In the data rows, zero lies at 4.5, halfway between 4 and 5.
Here are some points, one per row:
[8 5 8 5 7 3 1 7 6 9 1 6 2 3 3 2]
[5 5 5 5 4 3 2 2 5 9 6 4 5 4 4 5]
[6 4 5 5 4 5 3 5 4 7 5 5 5 8 6 3]
[9 2 1 5 4 0 2 2 2 5 2 9 0 8 0 6]
[2 5 1 5 1 7 8 1 3 1 8 1 6 1 5 5]
[4 4 3 3 4 7 7 4 6 0 7 4 4 6 4 7]
[7 4 4 4 4 4 5 6 5 5 4 6 4 7 5 3]
[5 5 6 4 5 5 5 4 5 5 5 4 4 4 5 5]
[5 4 5 4 6 3 3 6 5 7 1 7 5 4 7 4]
[4 4 5 4 4 8 4 5 5 3 5 3 5 5 4 6]
[8 0 5 6 4 4 1 7 6 8 2 9 3 4 6 5]
[7 3 6 4 5 6 2 7 6 5 4 7 4 4 5 4]
[2 6 6 4 4 5 7 5 5 5 3 3 6 4 2 4]
[4 1 2 5 5 6 8 5 7 4 4 2 5 5 6 7]
[6 4 3 4 4 4 4 3 6 6 8 3 3 3 5 4]
[4 8 7 4 4 4 2 6 4 4 6 7 4 5 4 5]
[5 5 3 5 4 3 2 5 3 6 3 4 5 4 5 4]
[4 4 5 5 5 8 4 5 7 3 7 3 5 3 6 7]
[3 5 3 2 2 9 8 3 5 0 7 1 3 4 5 7]
[8 2 3 3 4 3 3 3 4 9 3 5 6 4 3 6]
[6 4 3 7 5 6 4 6 6 1 8 4 2 5 7 3]
[2 5 4 5 5 2 4 4 1 5 5 4 5 3 5 4]
[3 4 4 5 6 4 5 5 6 2 4 4 5 2 7 4]
[4 5 4 5 5 5 3 7 5 5 6 6 4 6 6 5]
[5 2 2 4 3 4 7 0 5 6 4 3 6 3 6 4]
[5 5 4 5 5 7 5 5 5 5 4 3 4 5 6 4]
[5 7 6 4 6 4 4 6 3 6 4 5 2 6 3 4]
[4 5 4 5 2 4 5 3 3 6 5 3 5 5 6 4]
[5 4 5 5 6 2 5 6 5 2 4 5 3 6 4 6]
[5 5 7 4 3 9 3 4 7 8 3 6 3 4 4 3]
[4 2 6 4 5 5 6 4 5 2 7 4 5 4 3 7]
[0 9 4 5 6 2 2 9 1 1 4 6 6 6 8 5]
[5 4 3 5 3 4 6 1 3 7 6 5 6 3 5 3]
[1 3 5 5 3 6 6 4 5 4 2 4 7 5 6 7]
[6 5 5 4 5 4 6 5 4 5 3 5 6 4 4 2]
[4 7 6 3 7 3 7 6 4 4 5 2 4 6 3 5]
[4 5 4 4 6 7 7 4 5 3 4 5 5 5 4 5]
[5 3 1 7 3 3 7 4 2 1 3 4 7 3 7 5]
[0 5 5 3 1 4 7 3 4 6 4 4 6 7 5 5]
[7 4 5 6 5 5 2 7 5 7 5 6 3 4 3 4]
[6 5 3 5 4 6 5 6 5 1 8 5 4 8 3 5]
[6 4 3 6 3 4 2 6 5 6 5 5 4 4 6 5]
[5 5 3 6 4 3 5 3 5 6 6 3 5 3 5 4]
[5 4 4 5 5 3 3 5 2 3 1 5 6 2 5 2]
[4 5 4 4 4 4 5 3 2 3 2 5 5 5 1 2]
[5 4 5 4 5 3 4 4 5 7 2 6 4 5 3 3]
[3 4 4 6 5 3 5 4 5 0 4 5 3 5 3 4]
[4 9 6 1 6 5 5 6 5 7 6 0 2 6 3 2]
[3 5 2 4 5 6 7 4 3 0 8 3 6 2 4 5]
[4 3 4 4 3 6 9 2 6 0 6 3 4 4 3 6]
[6 4 5 4 7 1 1 6 6 4 5 6 5 6 6 4]
[4 5 4 6 3 3 5 2 1 4 4 3 6 1 4 4]
[4 5 5 5 5 4 3 6 4 6 5 4 4 7 5 6]
[2 5 4 4 6 4 5 3 2 3 4 5 4 2 9 6]
[7 6 6 4 5 2 3 7 4 5 3 7 4 8 4 3]
[5 5 7 3 5 7 3 4 7 9 4 5 4 3 2 4]
[4 3 7 3 4 5 5 4 5 5 4 2 2 4 4 6]
[4 5 6 3 5 5 5 3 4 2 3 4 6 4 4 5]
[2 6 3 7 3 3 5 3 3 5 2 5 8 2 7 3]
[5 4 6 4 7 4 3 6 7 6 6 5 4 5 4 5]
[4 7 6 3 7 5 6 5 5 5 5 5 3 7 0 3]
Along one direction, these points spread out more than along any other. How many in every 100 of the points above lie lower along it than each point below? Answers are rounded to whole numbers. More than half of the points above lie lower than the first one.
[4 4 3 3 4 7 7 4 6 0 7 4 4 6 4 7] 7
[4 5 6 3 5 5 5 3 4 2 3 4 6 4 4 5] 28
[9 2 1 5 4 0 2 2 2 5 2 9 0 8 0 6] 95
[6 4 3 6 3 4 2 6 5 6 5 5 4 4 6 5] 70
[4 4 5 5 5 8 4 5 7 3 7 3 5 3 6 7] 13
[5 4 6 4 7 4 3 6 7 6 6 5 4 5 4 5] 75
[5 5 7 3 5 7 3 4 7 9 4 5 4 3 2 4] 82
[4 3 4 4 3 6 9 2 6 0 6 3 4 4 3 6] 5
[0 9 4 5 6 2 2 9 1 1 4 6 6 6 8 5] 51
[5 5 5 5 4 3 2 2 5 9 6 4 5 4 4 5] 74
[6 4 5 5 4 5 3 5 4 7 5 5 5 8 6 3] 77
[0 5 5 3 1 4 7 3 4 6 4 4 6 7 5 5] 20
[4 5 4 4 6 7 7 4 5 3 4 5 5 5 4 5] 23
[5 7 6 4 6 4 4 6 3 6 4 5 2 6 3 4] 80
[3 4 4 6 5 3 5 4 5 0 4 5 3 5 3 4] 31
[4 8 7 4 4 4 2 6 4 4 6 7 4 5 4 5] 69
[5 3 1 7 3 3 7 4 2 1 3 4 7 3 7 5] 8
[2 5 4 4 6 4 5 3 2 3 4 5 4 2 9 6] 18
[5 5 3 5 4 3 2 5 3 6 3 4 5 4 5 4] 67
[6 4 3 7 5 6 4 6 6 1 8 4 2 5 7 3] 33
[5 4 4 5 5 3 3 5 2 3 1 5 6 2 5 2] 61
[7 4 5 6 5 5 2 7 5 7 5 6 3 4 3 4] 92
[4 5 4 4 4 4 5 3 2 3 2 5 5 5 1 2] 52
